Rows are one point carried round by a steady rotation, each followed by how many ticks it has turned.
The counts run from 0 to 630.
[ 18 -34  -2 -25 -18  34   8 -10  39   6   8  12   4   6  33   0  26  -5
  -3  -1 -10 -15  -6 -24  10 -32 -10  35  -6 -51   5 -22 -11  54   0  13
 -18  34  27 -25 -22   3  17  31 -21  22 -23   3 -20]	558
[ 40  12 -40 -33 -19 -21   9  40 -26  28  28  -9  25 -15   3 -24 -26  -5
 -22   8  12 -31  15  21  -7  42   2  -9 -24  43  34   2  24 -43  11 -15
  13 -35  -2  17   8  -7  16 -17 -20  -8  -4   5   3]	94
[  4  12  17 -31 -40  41 -46 -12 -21 -32  24  24 -34  -2  10 -22 -16   1
  16   5   0   1  -9  48  15 -16  21 -52   2  -5  22 -15   2   6  23  13
  15  20 -18  37  -4 -30  11 -13 -21   2  22 -16 -11]	446
[ 42   4 -37 -24 -12  34   0   2  25  54   7 -13   9  15  21  22 -13  25
 -29  -7  -5 -50  19  -7  -8   1 -16  -2 -29   5   6  25  20  11  -7  26
  13   2  -7   2  33  -4  28 -21 -21 -11  18  32 -15]	470
[-11  22  11  -2  31 -11  13 -16 -25  32   3 -15 -30   9 -12  52 -32   1
  -5 -22 -21 -65 -13  12   7  -3 -36   2  19 -10  -8  23  11  38   8  26
  32   0   0   8  -5   9  13 -24  34  -6  14  46   0]	463
[  7  18 -16 -39  -9 -15 -26  15 -31  -5   1  10  33  14 -17 -16 -15  13
  24   0  17   6 -36  -4 -12  49  31 -24 -50  43   1   1  -4  -5  10 -10
  12 -15 -53  30  33  -6   7 -23   2   3  20  22 -12]	480
[  9  46  31   9   1 -38  37  10 -32 -27  26 -11  11  13 -45 -33 -11   5
   8  12  27  -1  33  11 -11  42  29 -15   8  22   5  41  16 -28   3  30
  15 -18  14  13  12  27   1 -28  12 -17  32   1   0]	101
[-37   0  13   2  10 -28  -8  -1 -24 -26  -2  29  27  -4   3   7  13  -9
  19   0 -14  44 -51  -8  16  21  43  14   5  21  14 -22 -47  13 -18 -20
 -17 -48   6  44 -16   2   7  14  -1   5  12  -1 -17]	276
[ 21 -20 -38 -55  -5  -1  14 -11  31  35  28  -4 -26  -7  -2 -20 -29   3
 -24  -3  -5  20  -4  -4 -24 -38   7 -10   6  32 -20 -22  38 -24  -4 -35
   1 -10  31 -30   0 -17  22  20  -3  42 -18  -2  24]	381
[-13  23   6   7   7 -21  -5  14 -11 -21   9 -22 -22  15  -7  14   9 -17
  16  -8  -1 -76 -36  18  27  36  -5   9  29 -24  50  23  14   4  21 -15
  32   6 -13  -4 -13  16  -1  -6  -2 -11  11 -15 -40]	456
[ 20  -8 -24 -41  -3  56 -25 -19  24  -3  12  -1 -12  -4  38   8 -17  24
  15 -20  -4  12 -16  10   8 -25 -10   1 -18 -42  -8  14  23  28  15  26
   5  45 -41   7   4 -25  25   4 -10  11  22 -25 -22]	499
[-23 -21  21  30   1 -20 -21   6  18 -37   7   6  -1   0  10 -27  35  -7
  34  19  -4  19 -30  -8  12  13  38   7  20   8  26  -5 -43  -4   8 -40
 -17 -15  -3   3  -8  -9  -8  25 -27  -1 -23 -60 -28]	600
[ 34 -25  -3  12 -49  15 -16  14  43  21   6  -9  15   4   0 -32  -9  27
  20  29  24 -35   2 -15  -6  -3  10  10 -32  23 -13  22 -27  16   8   4
 -29  -8 -46  -6  37 -36  19 -25 -37  -1 -21 -15 -25]	210
[  5   5 -28 -34 -22   4   1  -7   9  17  26 -17 -52   2 -18  -1 -58   3
 -11 -12 -21   5 -16  17 -16   1 -22 -11  25  17 -46  16  48   8  -5 -12
  32  -7  13   0   7 -27  28  -5  36  19   1   1 -12]	437
[-21  12  26  26  -9   5 -17  36 -26 -16 -33  15 -14  15  -3   1  -1  -8
  15  55   7 -34 -15  25  12  14  36 -22 -15 -11  11 -12 -26  15 -16   0
 -34  19 -17  -6  17  31 -34 -20   7  -8  39  32 -27]	187
[-37  -8  19  17  -8 -34  15  -4   7 -43  15  15   0 -11 -27 -35  31 -18
  -3   6  22  11 -16  24  -5 -14  41  19  44  -4  40 -14 -18 -31  10 -15
  -5  11  12  -8 -24   4 -10  12 -22  12 -19 -48   0]	12
[  0  37   5   2  32 -40  34   6 -31  -1  26 -27 -16   2 -31  -7 -51   2
  22 -10   9   3  -6  10  -3  34  -7  -3  22  20 -25  45  42 -21   0  14
  28 -27  -3   4   3   0  19 -23  49   2  13 -15  10]	105
[ 31  19  25 -18 -59  11 -23  18 -42 -29  19   5 -35   3 -15 -24 -29 -16
  25  32  11 -32   9  34  41  17 -14 -17  25   3  16   3   0   8   4   3
  23  -9  14  37 -12 -28  11 -18  -7   4   6   7 -21]	448
[-16 -12 -39  -7 -16  19 -18 -12  -5  14 -19  18  23 -28   9  17 -17   5
 -45 -21 -16  57  -3  18  -7 -32 -31  26 -16 -25 -27 -30  -6  -1 -27  22
  -6  38 -27  32  -8 -32  -8   7  21  -1  -3  16  29]	292
[-34  21   3 -27  45 -45  -5 -25 -41   3  -6  -5 -20   3 -36  31   0 -15
 -16 -34   8 -29 -21   5  19 -14 -19  20  45   8  26  -8  20 -17   5  -1
  42   3  10  19 -26   8   2   5  13  20   2  24  22]	76
[  5 -21   1  17 -36  26  -2  -8  21  20  11  29 -14 -16  33  11  10 -22
 -45   0 -46   0  11  17   5 -23 -17   9  20 -13  10 -46 -19  17 -27  -3
 -12  -2  58   9 -33  -7   5  23  -9 -11 -17  25  -1]	618
[ 29 -25 -23   1 -26  12 -12  -7  30   7  23  12  16  -7  51  -8  19   1
   9 -16 -21  15 -19 -26  15  21  -1  13 -16  14  18  -5 -32  21  -4 -18
  -6 -38  11  27  -9 -29  25  23 -33 -16 -31 -24 -27]	268
[-12  31  20  -3  41 -19  20  34 -65   3 -19  -5  -4   0 -13  25 -21  -7
  20  33  16 -44  -6  16  29  11  21  -1   9  -7  21   2  10  -8 -13  18
   1  -5 -12  -4 -11  32  -5 -31  22   4  46  42  -8]	131
[ 40   2 -34 -30 -12  19   5   4  23  46  33   6  -1   8  30   9 -13   8
 -30 -18 -19 -55  -5   9 -17   7  -5 -13 -36   5  24   1  17  23  18  16
   8  -7  11  -2  16   2  34  -7 -10 -22   5  30 -24]	471
[-30  25  33  -1  27 -18 -16 -23 -49 -44 -15   7 -14  16 -28  18  36 -16
   0  -8  14  -5   4  -1  28   4   3 -10  43  -6  40  -4   0 -25   2  14
  36   7  10  35 -14  16 -20   1 -12   6  28   6   8]	73
[ 15  -8  10   6  -4  27 -18 -39  33  13   8   5 -29  -6  26  14  32 -24
 -40 -28 -35 -18  20   3  -1 -36 -26 -18  23  -9  27 -27  -5   1  11  -5
   9   4  55  -1 -26  -5  -8  30 -27  -5 -35   8  23]	27
[-32 -15  19 -24  33 -17   5 -31   8 -12  -4  -4  -1   2 -16  10   4  15
  28 -23   7  25 -48 -35  -7 -22  -6  39   2 -32 -45  -1   0  40   3   8
  -6  31 -18 -26 -11  -6  18  15  26  37 -24   3   6]	551
[-21  30  23  36  14 -52  32   4  -9 -10  17  -9 -14   7 -42  -9  -4 -15
 -20   0 -15   1  10   8 -19  28   9 -12  39  34 -10  14   0 -27 -17 -15
  14 -43  48   5  -6  23 -20  -3  32 -15  -5   8  10]	45
[-22  35  11   2  26 -10 -28 -11  -9 -40  -7 -15 -26  19 -11  25  34 -18
  16 -15   3 -44 -33   9  18  30   7  -8  23 -29  46  19  12  -1  31  -2
  40  23 -14  -3   8  26 -15   4  -8 -10  28 -12 -22]	457
[ 12  -6  22 -58 -15  14 -32  -1 -41 -17  -8  24  22  -8   8 -12   9  -2
  37  -2  24  -7 -22  -4  39  -8   4   3 -38 -10  25 -26 -23  37  15  21
   1  22 -24  25 -14 -24  23 -10 -17  22   7  35  -7]	506
[  8 -20   4 -13 -28   4 -33  23 -16  -9 -33  22  18  -5   9 -12  28 -21
   7  23   5  -2 -27 -30  16   3  -3  10 -38  -4  20 -52 -38  16 -11 -42
 -29   7   3   3 -16   1 -23  22 -12  20 -36  34  -2]	566
[ -6 -23 -27  22 -32  -2 -32  26 -18  26 -31  26  11 -21   1   3 -11   3
 -42  19   2  11   1  23   0 -19   0   6 -16  23   8 -37 -39 -32 -30 -21
 -14  -3 -34  30   5 -34 -30 -13 -15 -17 -22  23  19]	624
[ -2 -34  13  43 -14  -6  -7  23  24  -4  -2 -12  13 -11   2 -17  -2  14
  22  31  13   5 -16  -3  11  -1  23  28  16  23  13   9 -40 -18 -22 -24
 -31 -30 -44   7   3 -35   3  -8 -35  -3 -25 -59 -21]	598
[ 24  14  -2 -36  13  22  36 -18   7   8  49 -12 -29 -10  18  -2 -34   8
   2 -23 -15  -6   3  16   6 -19  -6 -11  22 -21   0  30  52  16  25  41
  26   1  21 -13 -11  -7  50  -4   1  12  17 -28  -9]	113
[  1  10  14   7 -23   2  20 -22  49  15  24   3  -6  19 -14 -17   7  -2
  -7 -21 -17 -33  -5  10 -53  -4 -18  10 -16 -38 -25  -1  11  51  26  23
  -3  25  25 -42  16  17  10   2  21  -9 -23  26  -5]	200
[-44   0  43  42  18 -40  22  -2 -15 -18  13  -4 -24 -20 -31  -3  -5 -23
  -6   9  -5  -8 -19  39  10 -24  16  17  72 -18   9  -9 -12  -6  -8  -1
  -5 -11  12 -10 -42   1  -3  -2  15   3 -25 -30   5]	15
[-32  30 -17  -9  36 -32  -4  -2   6  -4  10 -13 -21  21 -13  -1  14   4
   3  -8  -3 -18 -35   8 -37  24  54 -41   9  38  19  12  24 -36  19 -35
  17 -16 -20 -10  39  22 -11  -5  -8  -3  33 -18  -6]	427
